In the rows, zero is written as 128.
Each named turn below is shown by a few rows before and after it. Which turns, in which order, take the first row of each later pair to the second? The first pair is answered.
F:
[ 93 137 160 100 116 155 127 120 109 141 105 146 108 169 177 109 130 101
 139 137 132 128 171 116 122 102 126 130 147 121 117  97  93 133]  ->  [135 155 168  89 109 143 166 133 110 117 120 140 112 157 131 118 140  66
 138 130 126 133 176 123 120 125 146 125 141 111 130 118 142 139]
[116 135  85 102 130 138 120 144 130 158  89 133 128 160 102 157 130 143
 130 134 130 134 113 144 119 142 104 157 141 132 163 148 139 117]  ->  [111 150  96 116 135 132 105 125 127 152  81 143 103 152 137 143 109 156
 119 139 131 120 107 146 129 119 129 179 135 138 162 104 112 121]
[193 172 120 121 148 117 119 124 191 104 121 130 121 100  94 134 126  94
 115 125 117 155 104 140 104 152 157 136  96  95 139 127  95 152]  ->  [157 139 106 127 147 117  86 158 202 134 114 119 149 115  83 152 138 125
 122 126 130 168 125 121  87 167 107 120 108 103 127 163  81 138]
[135 134 125  96 128 154 152 153 144 111 123 107 125 123  69 107 181  87
 113 148 138 104 119 120 119 170  97  92 132 145 111 114 216  89]  ->  [ 65 112 131 127 153 170  83 156 139 152  98 114 124 137 124 107 169 140
 110 154 135  99 109 100 133 135  61  96 148 164  97  89 151  85]
U:
[128 122 126 136 155 121 137 118 107 120 144 128 129 101 162 130  91 106
 152 124 120 112 133 174 172 106 166 113 109 131  90 152 114 139]  ->  [127 115 111 147 161 113 136 141 120 105 150 114 118 111 164 150 107 112
 149 124 123 109 133 186 168 116 166 114 108 136  97 162 123 136]
[123 126 150 154 152 121  97 169 137  97 142 152 104 171 167 136 176 120
 137 139 123 122 167 119 122 136 122 117 133 134 155 141 115 175]  ->  [101 122 153 153 146 126  85 159 136 118 131 159 121 167 166 133 165 128
 140 145 125 129 161 104 116 126 106 102 128 141 151 133  95 168]
[176 150  97 146 145 131 101 132 149 110 123  86 128 195 128 133 141 155
 149 143 143 117 177  91 104 163 107 138 189 113 190 133 131 146]  ->  [147 148 105 150 138 131  93 115 145 138 111  94 139 187 134 126 130 172
 141 151 145 123 178  73  99 148  96 128 192 124 188 119 118 144]
[151 129 125 162 132 146 113 156 152 125 156 123 117 144 112 118 160 138
 145 121 106 135 110 120 114 143 117 111 121 114 145 132 153 137]  ->  [130 118 129 154 124 148 110 149 152 146 149 131 132 155 123 112 151 151
 145 119 107 136 115  99 114 133  93 103 124 120 145 136 142 127]
N:
[149 126 139 145 122 125 141 138 149 105 149 121 124 140 108 111 152 117
 106 114 119 144 132 111 122 141 128 126 130 115 123 139 151 143]  ->  [137 116 146 154 130 129 120 153 146 104 167 123 117 135 123 105 144 126
 107 121 116 135 132 108 123 132 121 123 140 120 114 126 132 136]
[178 159 177 140 159 134 182 126 149 131 156  87  65 172 136 118 129 116
 147 134 129 109 117 129 120 145 152 129  84 130 133  87 189 146]  ->  [158 133 178 167 184 143 156 140 148 133 169  77  67 166 174 106 132 133
 153 137 116  97 119 137 135 126 135 117  91 129 108  79 160 152]
[ 88  97 191 140 118 115  67 146 149 100 199 131 167 151 175  78 120 131
 102 144 123 113 154  86 106  96  82  92 148  89  49  60 121 170]  ->  [ 64  66 155 122 137 112  70 140 126 133 179 125 190 111 176 118 106 141
 128 139 120 117 183  93 123 107  66  89 153 110  22 109  94 142]
[185 116 117 117 123 118 190 148  92 169 171  96 155 113 109 161 115 113
 100 126  66 121 115 133 153 104  91 110 124  94 118 154 149 138]  ->  [190 120 126 125 120 121 197 141 102 169 178  97 147 127  98 150 107 113
  93 132  73 120 111 125 155 107 101 114 121  89 130 154 158 143]
Y:
[104 108 128 110 128 113 114 104 134 139 104 120 121 105 143 140  85 133
 139 100 116 125 142 112 155 116 111 130 125 155 120 112 131 108]  ->  [101 117 143 126 134 117 101 110 138 124 117 115 109 114 156 115 102 126
 130  98 121 124 129 107 154 102 114 124 133 149 115  94 128 116]
[108 108  87 121 126 125 131 129 119 152 107 138 138 142 101 153 124 140
 147 124 151 132 114 116 118 135 114 145 114 149 147 163 131 118]  ->  [103 119 101 119 126 132 129 100 113 148  96 143 120 130 128 132 117 131
 137 133 148 130 106 121 134 112 135 161 114 144 149 139 106 115]
[ 90 108 169 138  96 155 117  96 119 187 108 134 146 116 128  68 110 143
 109 129 145 148 140  89 120 115  95 105 139 143 122 130 106 102]  ->  [ 87 111 177 147  94 160 104 115 137 178 120 128 135 128 123  72 128 149
  98 137 137 148 131  85 112 118  86  89 139 139 128 120 107 108]
[119 136 115 126 145 120 136  85  88 124 125 148 119  77 141 126  92 121
 148 136 111  97 130 159 152  91 167 153 121 136 113 103  93 108]  ->  [126 134 141 167 153 134 104 114 117  96 164 139 102 131 148  99 130 127
 123 134 103  87 112 145 144  89 151 143 137 125 126  68 110 133]
Now pairs of rows:
(2 to 3 turns a pair)
[106 106 104 103 101 118 116 117 106 131 127 140 150 102  92 152 141 153
 143 100 142 127 164 123 128 146 129 126 126 139 141 166 142 115]  ->  [ 96  96 140 148 123 120  72 135 121 111 150 131 127 140 136 113 155 178
 116 116 137 108 137 111 138 118 120 123 143 141 140 121 113 138]
F, Y, Y
[ 96 183 134  90 135 146 168  69 158 158  84 165 148 132  92 139 133 108
 133 143 127 173 101 118  87 163 121 159  94 133 170 117 133 121]  ->  [ 72 153 111 110 141 144 141  93 167 169  84 161 160 143  95 154 143 130
 140 138 124 174 112 112  85 174  86 148 109 144 163 141 118 117]
U, F
[158  84 100 174 130 119 118 159 130 144 147 111 170 139 117 165 122 153
 129  99 129 144 128 121 130 150 106  91 149 120 119 160 153  95]  ->  [177 141 130 141  95 115 171  98 117 137 119 134 142 136  95 129 105 114
 112 106 135 146 109 116 121 147 157 129 125 102 162 115 186 105]
Y, N, N
[ 88  86 131 159 164 136  73 153 123 138 139 117 138 105 183 143 128 163
 137 137 121 103 132 138 154 105 110 104 146 146 103 131  78 136]  ->  [154 107 125 152 147 128 117 186 150  87 191 100 130 135 109 147 170 117
 129 118 111 109 147 134 136 146 120  93 128 124 116 151 159 146]
F, Y, F
[155 150 109  80 117 125 170  88 117 153 105 134 127 102  93 141 105 102
 138 140 135 131 144 141 134 132 149 140  96 129 153 134 156 113]  ->  [137 126 159 152 149 134  92 127 145 119 160 111  95 145 157  85 137 134
 111 139 122 108 125 127 136  91 123 110 120 126 137  78 128 143]
Y, Y, N
[138 119 123  96 131 101 149 108  94 142 122 139 161  70 133 144  90 111
 141 112 130 135 141 145 138 127 136 107 124 133 102 141 115 107]  ->  [151 120 138  91 100 112 155 134 117 130 138 133 170 119  93 132 133  99
 125 108 131 146 134 112 100 154 104  98 128 120 115 145 157 108]
N, Y, F
[100 127 240 176 129 132  89 105 122 133 173 132 117 145 165  36 160 147
  57 147 108 116 109  91  80  73  94 107 143 124 149  54 113 178]  ->  [ 88 108 233 181 127 128  82 129 127 146 174 139 139 149 162  50 164 163
  71 153 109 117 104  82  81  76  68  96 153 121 141  79 100 164]
F, F, F
[168 144 141  76 100 113 198  78 114 147 142 137 173  65  86 120 104  72
 134 100 112 138 161 109 131 123 145  88 117 122  88 161 174 111]  ->  [ 99 138 155 125 134 123 126  52 103 177 117 149 155  64 187  90  68 130
 136 107 114 124 144  96 149  63 146 108 131 139  86 101  84 117]
F, F
[126 167 187 121  80 137 136  83 127 134 111 144 123 149 125  42 133 105
 104 136 129 140  93  79 103  97 121 129 115 117 154  74 141 142]  ->  [ 68 101 135 136 128 123  91  86  98 187 101 140 167  93 172 107  95 154
 150 119 121 138 134  95 139  90  96 100 133 152  96 141  77 110]
N, N, N
[116 182  97 151 114 116 109 166 160  70 131  66 138 234  71 110 203 145
 118 160 143 156 131  80 105 159 120 195 112 131 182 119 154 151]  ->  [130 190 116 167 133 125 105 160 161  39 152  56 122 234  95  99 200 128
 116 160 125 133 131  90 117 142 150 187 116 120 171 100 158 171]
N, F, F
[ 89  94 163 126 107 123  96 106 101 190 128 138 185  98 167  96 104 145
 140 131 109 156 145  84 146 102  87  78 131 132  75 134  93 125]  ->  [121 135 204 149 106 125  96  93 120 132 152 142 132 136 189  44 118 128
 106 145 102 145 118  93 140  77 120  94 126 115  98  67 107 154]
N, F, Y
[115 131 110 169 152 130  97 127 120 129 130 138  94 114 157 119 136 136
 135 144 130 123 117 147 154  89 127 172 128 105 122 106 113 123]  ->  [144 152 127 158 128 131 126 124 128 113 144 141  86 121 132 108 144 114
 125 136 119 122 111 143 144  93 149 166 125  91 132  92 153 131]
Y, U, F
[133 104 167 129 152 139  83 161 146  74 165 104 101 198 165  96 146 134
 121  95 142 123  80 109 101 139 125 148  83 118 139  88 133 147]  ->  [121 117 128  53 151 130 134  84  86 129  91 130 145 109 157 132  75 114
 163  93 154 138 106 138 134 137 169 182  69 139 134 124 113 110]
Y, Y, Y
